0: [7. 5. 0. 4. 7. 7. 0. 4. 3. 4. 5. 4. 3. 5. 8. 4. 5. 4. 6. 6. 6. 6. 5. 4. 5.]
1: [1. 0. 9. 2. 6. 4. 3. 5. 2. 9. 3. 3. 4. 5. 3. 4. 4. 5. 5. 5. 4. 6. 5. 4. 5.]
2: [5. 1. 0. 8. 5. 2. 7. 4. 4. 3. 4. 2. 5. 4. 4. 4. 6. 4. 4. 5. 2. 5. 4. 5. 4.]
3: [3. 0. 8. 0. 5. 3. 3. 9. 3. 4. 9. 3. 6. 6. 4. 3. 5. 4. 3. 4. 5. 5. 5. 5. 5.]
4: [2. 8. 0. 1. 0. 0. 1. 3. 4. 5. 6. 7. 5. 3. 6. 3. 3. 5. 3. 4. 5. 6. 2. 4. 4.]
5: [5. 0. 7. 1. 5. 4. 4. 9. 2. 6. 9. 4. 4. 6. 4. 3. 3. 4. 3. 5. 4. 5. 4. 6. 5.]
6: [0. 8. 9. 9. 5. 9. 8. 3. 1. 4. 9. 6. 6. 3. 4. 4. 4. 3. 5. 6. 5. 5. 3. 4. 4.]
7: [8. 3. 0. 4. 5. 6. 3. 3. 5. 2. 4. 6. 6. 6. 3. 4. 5. 2. 5. 6. 6. 5. 5. 4. 5.]
8: [0. 9. 2. 6. 0. 2. 2. 7. 1. 3. 2. 7. 4. 6. 4. 4. 6. 3. 3. 5. 5. 6. 4. 4. 5.]
9: [1. 9. 4. 5. 4. 7. 2. 8. 2. 2. 1. 4. 6. 5. 4. 5. 5. 5. 4. 3. 5. 4. 4. 5. 4.]
10: [9. 2. 1. 7. 8. 8. 3. 7. 1. 5. 3. 6. 4. 6. 5. 5. 6. 5. 5. 5. 6. 4. 4. 4. 5.]
11: [0. 0. 9. 0. 7. 3. 1. 4. 7. 1. 4. 4. 5. 4. 3. 6. 5. 7. 6. 5. 4. 4. 4. 3. 5.]
12: [6. 0. 0. 5. 8. 5. 6. 5. 5. 5. 4. 5. 7. 5. 6. 3. 4. 8. 4. 4. 3. 3. 5. 4. 5.]
13: [0. 3. 2. 9. 0. 0. 4. 5. 4. 7. 7. 4. 2. 6. 4. 5. 5. 5. 6. 4. 5. 4. 6. 5. 4.]
14: [5. 6. 1. 0. 0. 4. 1. 0. 3. 7. 9. 6. 9. 5. 7. 5. 4. 6. 4. 2. 4. 3. 6. 4. 6.]
15: [9. 3. 9. 2. 0. 9. 9. 5. 7. 6. 3. 6. 4. 4. 3. 4. 4. 4. 4. 5. 4. 4. 4. 4. 3.]
16: [9. 9. 9. 9. 9. 0. 6. 5. 2. 2. 2. 8. 6. 4. 4. 6. 3. 5. 7. 5. 5. 6. 5. 5. 4.]
17: [3. 9. 2. 0. 8. 4. 6. 5. 5. 7. 6. 3. 4. 3. 4. 4. 6. 2. 5. 4. 5. 4. 5. 4. 5.]
18: [0. 9. 4. 5. 6. 8. 5. 9. 9. 4. 4. 5. 5. 7. 5. 6. 4. 5. 4. 5. 5. 4. 4. 5. 6.]
19: [4. 2. 0. 8. 3. 0. 6. 4. 8. 2. 5. 2. 2. 4. 3. 5. 5. 6. 5. 4. 4. 4. 5. 6. 5.]

[4. 9. 3. 0. 9. 4. 8. 5. 7. 6. 7. 3. 5. 3. 3. 3. 8. 5. 5. 4. 3. 5. 5. 4. 4.] --> 17 18 12
[9. 4. 7. 7. 6. 9. 3. 9. 4. 4. 6. 5. 5. 2. 4. 7. 5. 3. 4. 4. 3. 5. 6. 4. 6.] --> 10 7 5
[9. 5. 2. 5. 4. 9. 2. 1. 3. 2. 5. 6. 6. 6. 2. 6. 1. 4. 4. 4. 6. 6. 4. 5. 4.] --> 7 0 10
[9. 2. 4. 5. 8. 7. 3. 9. 4. 6. 4. 6. 2. 5. 4. 5. 5. 7. 4. 3. 3. 5. 3. 4. 6.] --> 10 12 0
[5. 9. 3. 0. 9. 4. 9. 1. 3. 6. 6. 3. 4. 3. 2. 3. 7. 3. 5. 5. 7. 4. 4. 5. 5.] --> 17 7 0
[5. 9. 6. 0. 9. 9. 9. 0. 0. 1. 3. 7. 0. 6. 6. 4. 3. 3. 3. 6. 2. 4. 4. 4. 5.] --> 17 6 0
[9. 4. 9. 3. 0. 8. 8. 7. 8. 6. 4. 3. 7. 5. 4. 4. 7. 3. 5. 6. 5. 4. 3. 4. 5.] --> 15 7 5
[4. 9. 2. 0. 4. 4. 4. 4. 3. 5. 4. 3. 6. 1. 6. 5. 7. 5. 5. 5. 5. 4. 4. 5. 5.] --> 17 4 9
[0. 0. 9. 4. 8. 6. 4. 0. 9. 4. 3. 7. 5. 5. 5. 4. 8. 5. 4. 3. 6. 4. 4. 6. 3.] --> 11 1 12
[0. 0. 9. 5. 7. 6. 2. 0. 5. 9. 1. 3. 5. 6. 4. 4. 5. 3. 5. 4. 3. 5. 5. 4. 4.] --> 1 11 12
[0. 7. 9. 9. 6. 9. 8. 0. 3. 5. 9. 7. 3. 5. 6. 2. 5. 1. 4. 6. 4. 5. 4. 4. 4.] --> 6 18 17
[1. 8. 3. 8. 0. 2. 1. 7. 5. 5. 2. 6. 3. 7. 4. 5. 7. 4. 3. 4. 7. 5. 6. 4. 5.] --> 8 13 9
[0. 9. 4. 8. 5. 7. 5. 8. 8. 5. 4. 5. 6. 8. 5. 6. 3. 6. 5. 5. 4. 4. 4. 5. 4.] --> 18 9 8
[6. 9. 4. 0. 0. 6. 8. 0. 0. 6. 6. 5. 5. 6. 5. 8. 7. 6. 6. 4. 5. 6. 5. 5. 4.] --> 14 17 15
[1. 4. 1. 8. 0. 0. 4. 6. 5. 6. 6. 6. 0. 4. 5. 5. 3. 4. 6. 4. 5. 4. 5. 5. 4.] --> 13 19 8
[0. 0. 9. 2. 7. 3. 2. 2. 6. 3. 3. 4. 4. 4. 3. 5. 4. 6. 5. 5. 4. 4. 4. 3. 5.] --> 11 1 3
[9. 4. 9. 3. 0. 9. 9. 4. 5. 6. 3. 5. 5. 4. 2. 4. 6. 5. 4. 5. 3. 4. 4. 4. 6.] --> 15 7 5
[9. 9. 9. 9. 9. 0. 2. 2. 4. 7. 5. 6. 6. 5. 3. 3. 5. 6. 4. 4. 4. 4. 5. 4. 5.] --> 16 10 17
[9. 9. 9. 8. 9. 0. 0. 3. 2. 7. 6. 5. 6. 6. 5. 3. 3. 4. 3. 5. 5. 4. 4. 5. 4.] --> 16 0 10
[4. 9. 4. 0. 9. 6. 7. 6. 4. 4. 5. 3. 3. 4. 3. 4. 4. 5. 5. 3. 4. 5. 4. 5. 4.] --> 17 18 9
